(in the rows, 128 means zero)
Named moves (each a turn or a mirror), then the moves between two rows, first move first; the first pair answered:
Z_651:
[162 177 140 174 128 134 170 132 149 162 184 138 123 139 150 117 131 123
 169  86 125 176  95 108 169 168 166 171 135] |-> [191 173 107 184 143  94 158 129 136 190 179 129 120 141 138 126 138 139
 174 102 133 131 101 148 149 165 170 152 119]
[157 104 184 143 115 124 128 183 109  94 135 125 112 104 170 167 138 134
 182 164  61 177  83 100 152 138 225 120 121] |-> [186 106 164 156 122  85 120 182 100 122 130 121 114 107 163 169 141 150
 186 181  63 138  84 139 129 129 221 102 104]
[142 132 111 130 139 128 144 126  75 117 104 115 106 167 132 121 132 111
 174 138 114 114 129 165 125 153 135 121 120] |-> [121 131 136 118 134 156 149 127  86  92 110 120 107 164 142 117 132 103
 169 127 111 152 130 133 146 157 132 130 129]
Z_928:
[139 154 191 152 122 133 170 158 108 147 164 141 138 133 142 125 133  98
 180  98  98 189 102 125 158 152 168 173 135] |-> [124 152 149 157 132 104 190 108  96 174 170 153 144 135 101  94 154  85
 189 111 130 153 143 162 159 149 123 177 118]
[137 129 148 114  97 146 130 146 132 102 119 133 122 121 132 131 130 116
 147 126 131 142 155 142 123 114 111 119 116] |-> [136 129 144 117  99 144 135 136 130 106 117 136 124 124 124 132 129 119
 144 128 137 138 161 148 118 119 105 120 117]
[ 94  94 111 110 119 132 135  99 120 129 113 133 119 125 102 114 151 115
 106 134 137 101 166 144 121 116  81 120 108] |-> [114  94 156 106 115 157 113 153 129  90 104 114 109 120 151 144 129 128
  98 112 102 152 120  98 116 125 134 120 137]
Z_439:
[210 143 115 179 144  83 134 156 102 166 146 121 133 128 129 125 114 148
 176 134  95  90 103 185 111 145 182 130 103] |-> [ 60  90 117 108 133 178 156  98 100  81 125 138 141 121  79  79 121  87
 126 163 109 104 180 146 143 123  84 139 106]
[149 128  74 152 135  96 179 171  60  99 154 126 108 119 106 105 126  67
 125 155  92 100 122 164 120 119 154  96 103] |-> [ 84 130 114 126 115 166 185 140  97  63 149 141 109 115 118  98 125  50
  91 119 110 172 134  86 161 131 136 130 139]
[139 100 154 124 133 121 125 192  86  74 134 101 127 122 131 154 100 111
 139 167  87  96 114 158 105 118 140  95 116] |-> [ 91  96 179  98 116 170 130 172 112  58 129 107 126 117 138 146 104  93
 119 150  95 147 126 114 126 124 126 116 131]
[146 141 142 162 112 125 141 121 101  88 146 123 185 150 110 102 108 118
 121  80  81 129 154 127 135 102 136 119  73] |-> [137 143 145 162 106 135 144 126 113  84 148 127 182 150 111 107 107 117
 119  73  84 143 161 117 137 101 134 119  76]
Now pairs of rows:
(2 to 3 moves a pair)
[112 140 135 134 121 154 158 119 141 123 144 143 125 131 118  84 138  91
 136 120 115 127 133 125 148 133 116 154 115] |-> [161 147 133 149 128 123 143 153 126 130 147 125 120 127 137 109 132 112
 151 120  94 121 103 141 123 131 157 142 112] => Z_928 then Z_439
[107 150 156 164 108 171 175 113  90 129 139 159 129 120  94 101 148 120
 145 171 121  99 167 155 178 120  89 140  87] |-> [194 178 176 197 106 142 140 154 108 154 136 141 119 120 152 154 138 170
 157 140 102 129 110 141 156 134 160 135 111] => Z_439 then Z_651 then Z_928
[168 165 125 180 126  86 178 105 126 175 190 136 128 132  97 100 125 110
 162 116 138 127 133 134 181 167 133 153 104] |-> [135 143 181 151 111 144 159 160 133 102 174 114 124 118 130 122 103 107
 147 111  98 182 107  71 187 164 168 155 133] => Z_439 then Z_651 then Z_928
[111  74 102 123 107 153 131 136 116  91 104 105  86 133 105 133 127 110
  90 153  94 109 180  75 114  94  89 120 107] |-> [146 104 135 146  95 158 119 144 160 114 113 108  78 139 152 159 126 130
  90 105  99 169 143  31 128 113 133 144 140] => Z_651 then Z_439
[142 142 129 131 120 131 128 103 173 175 127 138 122 135 148 135 136 158
 123 102 133 147 114 112 133 165 136 139 152] |-> [ 98 119 143  99 117 171 126 113 162 122 112 134 123 126 145 136 126 139
 111 116 121 161 127  92 139 152 122 129 151] => Z_439 then Z_439 then Z_928
[181 131 166 133 132 113 134 116 153  98 101 145 116  95 139 146 119 129
  85 118 134 186 112  84 104 131 118 135 155] |-> [161 126 138 133 133 104 158  67 149 126 110 161 124 101 109 116 133 113
  83 132 163 164 143 102 117 129  71 147 137] => Z_928 then Z_651
[160  95  87 115 140  96 109 133  93 132 104 119 124 117 131 145 143 139
 123 147 150  80 154 161  93 122 114 121 115] |-> [177 123 146 131 128 137 117 162 119 115 130 120 122 117 176 158 137 146
 133 105 131 166 109 106 127 152 176 145 143] => Z_651 then Z_439 then Z_651
[179 138 123 148 113 117 123 157 133 132 117 131 113 138 154 160 117 133
 138 127 124 146 110 125 115 115 145 113 141] |-> [153 114 106 129 120 114 133 152 105 108 113 128 116 138 121 136 119 114
 134 157 117 105 136 152 108 107 119 103 120] => Z_651 then Z_439
[171 128 119 126 154 122 112 155 121 133  79 109 141  86 109 139 107 133
 114 135  72  99 128 147 100  84 159  93 131] |-> [105 112 119  96 146 162 132 114 133 111  78 124 144  84  86 114 113 104
  87 141  95 115 171 125 120  85 105 111 133] => Z_439 then Z_928
[182 103 136 161 144  89 125 162 135 155 109  90  99 143 139 117  71 176
 154 161 105  78 111 145  76 132 167  80 123] |-> [165  89 149 154 147 112 136 182 122 122 122  83 101 141 136 103  65 159
 159 170  83  89 107 135  88 133 173  81 124] => Z_651 then Z_439
[184 134 109 151 115 143 111 148 121 140 133 104  99 136 123 181 161 141
 149 152 141 105  47 179 145 101 171  82 107] |-> [174 127 102 147 116 140 113 143 116 135 132 102  97 134 110 173 161 136
 147 162 138  94  58 189 143  93 159  78  98] => Z_439 then Z_439 then Z_439
[ 65 106 147  85 114 187 140 138 137  77 105 109 127 125 120 135 120 116
 109 147 114 159 183  89 148 109  98 109 133] |-> [ 82 128 151  98 102 178 123 119 169 108 103 117 123 125 144 147 133 137
  96 119 143 184 173  73 148 113 103 120 153] => Z_651 then Z_439
[107  96 119 125 136 129 123 119 118 119 118 124 140  95 134 112 127 128
 134 185 106 104 135 145 102 117 128 106 106] |-> [ 88 113 121 129 123 143 140  76 147 140 128 139 134 102 130 101 142 123
 129 159 132 136 149 116 125 126 106 132 122] => Z_439 then Z_928
[ 89 122 108 116 132 117 120  94 165 130  71 129 109 109 136 111 121 114
 106 146 181 125 165 133 108 106  92  96  95] |-> [126 129 119 128 137 102  96 140 148 122  61 108 106 111 162 139 110 138
 114 146 157 126 130 135  79  97 135  82 102] => Z_928 then Z_651
[117 149 116 122 114 150 140 103 130 154 161 148 127 115 143 121 132 125
 140 104 130 161 110 120 145 161 155 146 134] |-> [ 99 113  99 100 130 144 142 133  87 121 144 139 136 107 121 111 127 110
 139 150 108 107 127 159 126 137 143 115 106] => Z_439 then Z_928 then Z_439
[107 131 148 110 124 156  90  97 180 112  89 128 128 121 145 156 128 171
  77 110 160 157 149  79  96  93 113 131 163] |-> [ 99 107 111 101 137 130  95 104 141 110  86 129 130 117 108 142 126 161
  81 159 154  93 176 133  80  76  85 107 129] => Z_439 then Z_439
[100 151  90 103 134 171 151  65 184 131  92 130 139 115 161 106 148 117
 137 112 160 219 121 130 154 195 144 162 140] |-> [165 146  49 127 158 102 149 111 121 144 103 108 143 113 143 107 137 123
 181 159 121 122 105 223 115 186 180 118  96] => Z_439 then Z_651 then Z_439
[ 74  84 101  66 137 184 146 116 112  54 123  80 121  81 142 129 134  93
 125 166 134 109 161 157 144 117  71  94 133] |-> [131 125  55 116 132 114 165  57 135 152 156  98 123  98 130 115 149 112
 152 147 179  86 165 199 155 138  58 111 119] => Z_928 then Z_439 then Z_928
[184 132  89 163 143 116  99 119 109 147 137 121 129 110 159 109 148 147
 167 105 127 158  77 149 120 131 149 137 106] |-> [128 100 123 122 142 174  92 150  90  67 109 110 128  98 157 110 135 121
 143 127  95 170  83 114 119 118 144 121 114] => Z_439 then Z_928
[201  73 126 105 130  90 115 168 111 113 138 110 141 114 127 163 140 176
  90 164  68 124 117 148  95 123 129 123 117] |-> [163 109 148 118 104 132 148  99 164 141 162 144 136 125 134 135 155 157
  77 111 117 203 137  93 155 157 103 184 147] => Z_651 then Z_928 then Z_439
[136 116  93 148 153 126 162 137 122 118 170 137 121 134 101  68 109 111
 171 128 147  85 135 154 132 141  96 148 125] |-> [158 126  87 159 157 104 154 127 135 146 170 140 120 136 109  79 115 128
 166 118 161  83 128 165 120 139  98 148 132] => Z_439 then Z_651
[164 126 124 156 175 132  96 141  96 112 170  67 136 153 112 140  91 166
 182 151 127 101  64  98  96 164 172 123 140] |-> [100 131 141 134 162 189 128 100 114  91 190  87 140 158  98 102 103 135
 162 134 141 149  96  58 148 180 137 153 143] => Z_928 then Z_651
[190 156 165 157 137 135 153 146 162 149 126  97 108  96 137 146 130 140
 122 111 119 162  98 121 150 142 147 144 129] |-> [191 150 165 158 145 133 162 161 143 130 131  94 111  93 135 140 123 125
 139 127  99 151  94 131 142 137 155 136 117] => Z_439 then Z_651 then Z_439
[135 152  75 144 121 119  97 112 128 146 113 136 144  77 111 124 118 118
  94 156 186  89 139 165 137 108 109 170 135] |-> [166 171  88 164 116 113  90 128 141 160 117 131 138  83 136 139 118 136
  99 135 186 115 115 143 136 116 139 176 152] => Z_439 then Z_439
[111 141 129 144 115  98  96 137 138 171 128 142 132 137 133 132 173 131
 118 131 142  99 154 167 135 100 100  93 126] |-> [119 143 131 143 116 100  79 151 144 167 118 132 128 136 144 149 174 141
 108 129 136 108 145 153 129  91 104  87 133] => Z_439 then Z_928 then Z_651
[ 89 137 145 111 150 142 152  72 107 140 140 126 162 150  97  76  70 119
 107 142 116  79 158 117 184 109 122 179  99] |-> [145 136 164 126 157 122 116 152  89 120 126 101 156 143 134 118  48 147
 123 149  68  79 106 122 152  97 186 155 103] => Z_651 then Z_928 then Z_439
[111 110 153 113 116 140 107 156 141  88 109 115 141 126 136 138 118 126
 115 133 109 157 115 100 115 124 130 108 144] |-> [127 140 140 140 108 127 121 115 169 134 127 136 142 133 136 132 134 138
 121 102 139 179 124  94 129 144 121 134 152] => Z_928 then Z_439
[162 162 156 137 166 111 145 177 118 142 137 100 121 127 187 182  72 154
 147 112 104 175  59  72 139 158 191 137 118] |-> [173 183 109 168 167  74 187 112 117 201 180 124 128 140 145 138  93 133
 169 116 141 143  87 120 155 183 155 155  88] => Z_928 then Z_651 then Z_439
[135 122 127 140 139 132 151 157 106 106 150 125 112 111 113 110 122 115
 138 149  99 119 115 156 153 137 142 117 102] |-> [124 126 104 135 138 123 160 130 112 123 149 133 117 114  99  99 127 113
 134 149 114 107 128 170 155 135 124 122  98] => Z_439 then Z_928 then Z_651
[117 117 120 109 145 123 150 130  99 108 165 118 130 120  92  97 117  90
 154 156 106  87 147 155 152 140 126 119 110] |-> [136 145 158 127 128 151 143 133 128 111 172 120 125 118 134 116 120 107
 155 109 106 159 109 103 171 162 165 142 143] => Z_651 then Z_439
[178 183 160 166 124 159 150 157 115  92 151 130  90 161 179 156 143 228
 118 128 105 160  71 162 176 140 182 113 138] |-> [ 75 153 176 121 120 222 174 118 118  41 140 142  92 154 143 120 149 186
  85 144 117 171 120 126 202 128 115 126 143] => Z_439 then Z_439
[166 133 113 159 116  85 104 147 129 159 128 102 123 120 156 145 127 143
 126 134 127 133 108 138  89 129 162 118 116] |-> [107 128  91 150 107 108 143  82 140 167 149 130 131 125 117 101 142 112
 115 132 154 129 156 140 125 139 101 144 107] => Z_651 then Z_928
[183 137 156 102 142  97 122 138 130 144 135 106  98 138 145 117 114 163
 225 151 119 120  67 139 122 155 132 137  89] |-> [118 118 177  74 138 148 143 140 122  92 137 108 105 134 131  90 103 124
 217 158 106 149  82 114 152 153 117 151  89] => Z_651 then Z_439 then Z_651
[114 121  79 112 122 112 116  64 148 178  84 136 129 121  98 135 149 158
  87 145 182  71 175 153  83  95  37 110 125] |-> [143 144  97 125 119 105 103  61 174 207  79 136 124 128 125 153 153 182
  87 116 196  99 157 129  86 104  62 122 143] => Z_439 then Z_651 then Z_439
[153 144 140 152 109 114 120 132 117 115 161 154 118 152 152 122  98 121
 166 110 131 172 112 103  97 151 142 157 119] |-> [164 147 123 159 113  88 124 121 108 142 161 156 123 152 135 119 104 122
 166 126 145 132 123 132  90 149 128 149 106] => Z_651 then Z_928
[166  96 143 117 172 161 109 197  96  69  72 110 149 118 169 136 114 126
 122 149  88 141  89 112 105 115 141  93 154] |-> [151  90 153 111 169 178 113 189 103  55  69 113 148 117 169 135 113 119
 115 152  88 150  95  99 110 112 134 103 152] => Z_439 then Z_439
[109 136 155 117 115 155 123 103 159 140 122 140 113 131 148 118 132 128
 112  91 157 162 132  80 159 132 116 145 148] |-> [ 79 104 124 102 130 149 138 100 124 122 117 136 122 130 103  94 128 107
 115 133 147 105 164 121 146 108  79 131 121] => Z_439 then Z_439 then Z_651
[154 119  88 127 129 101 118 101 130 171 116  88 142 127 131 112 120 156
 164 149 140  87 136 148  67 133 121 118 120] |-> [110 111 147 102 109 171 107 118 150 116 109  86 138 121 165 129 110 149
 141 121 130 160 121  70  90 141 134 136 161] => Z_928 then Z_439 then Z_439
[171 157 143 155 117 109 127 121 159 170 155 144 118 142 163 143 127 146
 127  98 158 168 108 106 128 140 131 152 155] |-> [143 135  94 141 125  89 138  96 128 175 149 153 128 141 111 117 129 129
 130 142 169 104 150 158 121 128  82 132 121] => Z_928 then Z_439
[ 64 112 113 103 110 146 144  52 166 133 100 166 129 122 112  80 149 112
  64 112 169 146 183  98 168 128  40 167 136] |-> [187 107  75 132 136  32  90 124 125 181  75 129 122 117 133 139 142 175
  89 144 142  59 129 180  73 104 101 106 114] => Z_928 then Z_651
[181 153 116 150 119  89 128  77 158 203 148 136 120 137 137 132 146 163
 135 100 174 129 127 141 130 147 117 147 146] |-> [164 105 159 113 129 124  97 183 109 101 110  97 118 115 170 164 113 155
 124 137 100 131  94 126  99 116 176  95 145] => Z_928 then Z_439 then Z_928
[177 164  80 110 122  97 127 149 140 144 120 158 145 128 151 154 170 132
 131 124 123  95 112 119 133 160 130 128 143] |-> [140 165  86  94 113 129 139 127 158 134 124 171 145 128 146 138 168 113
 116 117 144 124 129  90 155 158 105 148 146] => Z_439 then Z_439 then Z_928
[160  92  89 126 155  69 133 127 107 142  87 110 135 125  96 132 130 150
 132 147 115  45 194 175  83  76 113  97  79] |-> [147  92 181 113 138 143 114 196 128  67  80  95 126 119 169 163 105 155
 120 103  70 150 140  79 109  88 185 109 125] => Z_928 then Z_651
[125 162 110 102 168 112 146 164 103 141 164 114 149 135 105 142 158 146
 131 190 128 101 151 159 135  98 102 106 107] |-> [ 99 152 119  85 162 137 143 168 103 120 159 117 150 130 103 139 159 133
 125 193 126 119 157 136 141  91  90 111 110] => Z_928 then Z_439 then Z_928
[147 155 115 110 141 114 109 159 136 115  97 109 146 180 158 134 131 137
 139 144 124 117 100 132  84 113 142 114 180] |-> [100 155 131  96 130 161 128 129 148  98 109 121 152 182 146 106 136 114
 127 128 138 148 125 102 130 128 114 142 190] => Z_928 then Z_651
[ 95 111 153  87 103 137 112 146 145  60  50  81 116 126 136 149 140 139
  82 104 111 117 113 112  93  65 128 119 124] |-> [ 92 123 108  95 106 111 127  87 151 110  58 106 124 135 100 126 159 130
  81 112 151  76 152 150 100  69  80 126 104] => Z_651 then Z_439 then Z_928
[ 75  92  87 100 138 135 148 107 100 108 128 135 133 131  79  98 122  81
 119 174 126  87 171 164 125 104  69 114  94] |-> [149 109 149 119 133 146 103 207 103  73 119 108 124 119 157 159  95 128
 130 143  67 148  79 115 108 113 184 100 129] => Z_928 then Z_439
[100 112 117 126 156  86 229 135 140 106 143 125 112 139 104 119 136 104
 184 183 119 100 131 204  77 130 148 154  86] |-> [102 116 136 125 153  97 233 151 138  95 150 119 107 137 115 119 129  99
 193 179 104 113 120 192  87 140 171 160  90] => Z_651 then Z_439 then Z_439
[ 80 160 164 120 111 192 149  79 172 138 140 136 119 146 143 111 148 118
 112  79 168 222 134  50 183 144 110 171 163] |-> [ 94 101 190  87 137 196 112 204 108  46 104  93 120 125 162 145 104 119
 117 133  79 183 100  70 129 113 168 108 150] => Z_439 then Z_439 then Z_928
[ 85  69 121 127 133 125 139  93 113  90  94 170 168 142  94 122 135 122
 116 172 114  49 151 125 110 129  81 117  80] |-> [126  68 150 132 137 120 110 159 105  75  68 147 161 140 135 162 123 151
 120 166  80  63 105 116  83 125 142  97  97] => Z_928 then Z_651
[197 139 151 129  87  91  95 101 147 203  75  84 124 128 162 135 133 201
  78  86 163 139  92 131  95  51 123 130 152] |-> [199 119 148 120 101  86  91 156 104 162  71  68 127 119 152 143 119 186
  92 116 124 106  82 155  74  37 142  99 133] => Z_651 then Z_439 then Z_928
[145 140 143 110 113 151  99 165 140  92 189  97 138 153 143 125  90  95
 146 130 138 160  79 102 113 179 199 139 119] |-> [155 139 137 117 116 144  96 167 132  91 193  93 135 149 142 126  91  96
 148 129 137 149  77 112 112 179 203 136 109] => Z_439 then Z_439 then Z_439
